a =
array([[143, 138, 136, 125, 127, 127, 140, 133, 133, 133, 137, 125, 120],
       [108, 117, 118, 130, 128, 131, 111, 123, 121, 122, 116, 130, 138],
       [147, 140, 138, 125, 128, 126, 144, 133, 135, 135, 140, 125, 118],
       [124, 123, 132, 137, 138, 119, 140, 117, 122, 142, 141, 144, 136],
       [123, 123, 131, 136, 137, 120, 138, 118, 122, 141, 139, 143, 136],
       [134, 135, 125, 118, 117, 138, 117, 140, 135, 114, 117, 111, 119],
       [106, 115, 117, 131, 128, 131, 110, 122, 120, 122, 116, 131, 140],
       [135, 136, 126, 118, 116, 138, 118, 141, 135, 114, 117, 110, 118],
       [107, 116, 118, 132, 130, 129, 113, 121, 120, 124, 118, 133, 140],
       [109, 117, 118, 130, 128, 131, 112, 123, 121, 122, 117, 130, 138]])
a[0, 0] -> 143
a[:, 12] -> [120, 138, 118, 136, 136, 119, 140, 118, 140, 138]
a[1, 10] -> 116
a[7, 9] -> 114
a[0, 10] -> 137
a[7] -> [135, 136, 126, 118, 116, 138, 118, 141, 135, 114, 117, 110, 118]
a[1, 3] -> 130
a[:, 5] -> [127, 131, 126, 119, 120, 138, 131, 138, 129, 131]
a[:, 2] -> [136, 118, 138, 132, 131, 125, 117, 126, 118, 118]
a[:, 8] -> [133, 121, 135, 122, 122, 135, 120, 135, 120, 121]
a[1, 4] -> 128
a[:, 1] -> [138, 117, 140, 123, 123, 135, 115, 136, 116, 117]
a[8, 10] -> 118
a[:, 10] -> [137, 116, 140, 141, 139, 117, 116, 117, 118, 117]
a[0, 9] -> 133
a[9, 5] -> 131
a[7, 2] -> 126
a[3] -> [124, 123, 132, 137, 138, 119, 140, 117, 122, 142, 141, 144, 136]
a[2, 12] -> 118
a[6, 12] -> 140
a[:, 9] -> [133, 122, 135, 142, 141, 114, 122, 114, 124, 122]
a[:, 6] -> [140, 111, 144, 140, 138, 117, 110, 118, 113, 112]
a[9, 8] -> 121
a[6, 10] -> 116
a[6, 3] -> 131
a[4, 7] -> 118
a[3, 2] -> 132
a[7, 10] -> 117
a[7, 6] -> 118
a[4, 12] -> 136
a[1, 5] -> 131
a[0, 2] -> 136
a[2, 0] -> 147
a[5] -> [134, 135, 125, 118, 117, 138, 117, 140, 135, 114, 117, 111, 119]

W =
122	109	112	113	113	120	134	118	108	133	128	132	113	115
118	148	121	117	137	115	134	134	131	151	112	115	122	148
110	118	130	113	115	112	112	132	121	117	120	117	127	115
144	118	126	146	114	145	139	140	119	135	120	123	134	117
119	111	128	130	129	121	127	144	112	122	110	109	133	120
119	120	132	133	140	120	118	144	117	119	115	114	140	149
142	140	141	143	130	144	118	121	150	118	129	126	135	118
120	130	143	128	137	122	112	144	130	110	123	118	140	125
111	132	134	111	157	114	113	109	134	101	145	142	120	134
115	109	117	109	114	115	128	102	113	126	135	137	110	104
W[0, 0] = 122
W[9] = [115, 109, 117, 109, 114, 115, 128, 102, 113, 126, 135, 137, 110, 104]
W[3, 6] = 139
W[:, 5] = [120, 115, 112, 145, 121, 120, 144, 122, 114, 115]
W[:, 9] = [133, 151, 117, 135, 122, 119, 118, 110, 101, 126]
W[1, 2] = 121
W[:, 2] = [112, 121, 130, 126, 128, 132, 141, 143, 134, 117]
W[:, 12] = [113, 122, 127, 134, 133, 140, 135, 140, 120, 110]
W[7] = [120, 130, 143, 128, 137, 122, 112, 144, 130, 110, 123, 118, 140, 125]
W[2, 5] = 112
W[2] = [110, 118, 130, 113, 115, 112, 112, 132, 121, 117, 120, 117, 127, 115]
W[9, 9] = 126
W[4, 12] = 133
W[7, 7] = 144
W[8, 4] = 157
W[4, 13] = 120
W[8, 3] = 111
W[8, 9] = 101
W[7, 2] = 143
W[2, 11] = 117
W[6, 1] = 140
W[:, 1] = [109, 148, 118, 118, 111, 120, 140, 130, 132, 109]
W[5, 0] = 119
W[6] = [142, 140, 141, 143, 130, 144, 118, 121, 150, 118, 129, 126, 135, 118]
W[9, 12] = 110
W[3, 4] = 114
W[3] = [144, 118, 126, 146, 114, 145, 139, 140, 119, 135, 120, 123, 134, 117]
W[0, 4] = 113
W[8, 11] = 142
W[3, 7] = 140
W[1, 3] = 117
W[6, 6] = 118
W[5, 9] = 119
W[3, 13] = 117
W[0, 2] = 112
W[3, 12] = 134

M = 127	113	106	123	103	140	117	140
M[0] => 127
M[1] => 113
M[2] => 106
M[6] => 117

A =
118  133  103  134  132  133  118  123
122  142  101  145  137  138  126  128
125  133  107  118  120  127  116  122
125  130  130  126  138  126  132  135
A[0, 0] = 118
A[2, 3] = 118
A[:, -4] = [132, 137, 120, 138]
A[2] = [125, 133, 107, 118, 120, 127, 116, 122]
A[-2, 4] = 120
A[0, -7] = 133
A[-1] = [125, 130, 130, 126, 138, 126, 132, 135]
A[-4, -2] = 118
A[-2, -7] = 133
A[-1, -5] = 126
A[-2, 0] = 125
